In the rows, 128 means zero.
One turn moves each row of this set onto another row. After a few examples, where does it send each row asked below?
K911: [145 151 138 114 174 111 138 103 127 144 128 147]
K167: [114 142  93 109 124 123 102 116 108 137 129 113]
K874: [149 146 106 123 134 112 142 113 125 104 153 145]
K887: [103 146 134 133 151 133 129 132 136 172 135 135]
K359: [131 174 150 126 131 142 133  95 151 119 134 120]
K252: [119 146 149 149 136 118 115 116 147 152 141 165]
K371: [126 140 134 131 131 114 127 129 124  81 130 100]
K939: [130 108 135 122 133 133 100 109 121 137 153 145]
K883: [138 148 158 119 149 149 106 140 131 104 128 114]
K220: [124 166 100 141 144 119 133  97 139 134 152 106]
K841: [133 169 147 125 129  88 131 125 158 120 126 113]
K713: [129 144 144 131 184  99 127  96 137 125 126 127]
K475: [107 122 145 135 152 133  96 115 118 158 131 119]
K753: [105 128 134 154 128 140 102 128 109 131 138 137]
K470: [135 146 106  98 126 113 130 111 127 110 129 156]
K561: [121 144 129 108 132 149 107 138 150  93 135 127]
K995: [109 154 135 129 154  92 101 121 123 142 107 101]
K179: [138 132 146 143 155  90 127 134 133 157 150 123]
K546: [130 151  96 116 111 110 113 143 115 129 140 120]
K395: [119 148 125 121 123  98 129 117 159  91 132 120]
K914: [117 149 149 102 121 130 108 137 128 108 105 126]
K523: [136 154 106 121 141 120 120  77 136 142 148 125]
K930: [125 170 138 127 155 117 114 101 109 145 108 101]
K892: [137 128 139 106 150  88 107 141 111 120 114 138]
K757: [125 157 170 115 152 132 130 118 137 109 110 134]
K274: [122 167 130 112 100 140 109 116 142 116 129 115]
K330: [122 138 126 106 158 113 120 142  99 139 108 136]
K435: [107 130 127 149 124 130 106 105 140 129 150 154]
K903: [138 135 134 112 147 121 109  94  98 105 121 123]
K657: [148 134 130 125 130 105  93 102 105 113 138 108]
K618: [121 128 120 138 142  90 120 114 157 146 156 127]
K163: [124 133 123 122 131 133 132 126 139 150 155 162]
K938: [121 168 133 113 133 136 108 126 174 121 136 127]
K761: [107 112 105 138 136 107 120 129 133 125 154 119]
K979: [109 166 114 128 159  99 150 132 143 133 120 140]
K956: [140 162 157 134 137 101 129 136 124 111 123  95]
K190: [120 182 112 112 137 108 135 118 137 150 117 135]
K823: [139 172 161 123 147 138 107 129 156 131 130 115]
K261: [127 115 131 143 150 107 125 148 108 134 147 114]
K709: [119 143 156 152 140 126 110 140 116 154 131 146]

K261 goes to K371
K470 goes to K523
And these:
K657 goes to K546
K252 goes to K823
K475 goes to K914

